In the rows, zero is written as 128.
Where one turn sends some rows of the set: a few examples, then the rows asked
K_194: [129 86 89 133 110 187 90 138 112 124 149 126 125 120 157 145 103]
K_688: [175 125 166 111 116 166 125 123 116 115 119 138 88 122 97 119 96]
K_576: [92 136 111 120 91 96 132 97 94 140 87 141 106 159 120 131 157]
K_432: [138 155 67 154 140 143 113 138 106 140 128 112 128 140 149 178 111]
K_2: [110 123 97 76 120 150 118 114 159 126 107 131 116 171 116 101 139]
K_508: [103 168 137 99 136 129 92 131 173 122 145 159 164 143 111 143 102]
K_503: [55 115 136 147 155 121 107 172 138 125 123 130 160 108 133 130 166]
K_644: [151 129 147 196 125 127 134 148 172 142 181 119 136 99 111 155 133]
K_301: [95 87 156 142 132 131 94 136 126 139 198 115 109 164 143 143 104]
K_784: [105 128 196 119 121 113 171 123 168 123 129 87 162 132 141 127 101]
K_250: [89 122 98 136 112 123 187 120 119 151 111 117 175 130 119 121 172]
K_512: [162 131 135 112 116 88 162 136 101 105 135 141 86 122 152 141 82]
K_550: [123 144 88 189 130 145 143 161 120 117 145 96 144 90 161 117 111]
K_422: [129 110 144 138 114 86 182 133 128 109 121 94 97 82 93 116 101]
K_320: [159 131 196 119 126 130 87 127 125 137 112 115 140 123 143 156 158]

K_784 moves to K_644
K_301 moves to K_508
And these:
K_576 moves to K_512
K_250 moves to K_422
K_194 moves to K_2

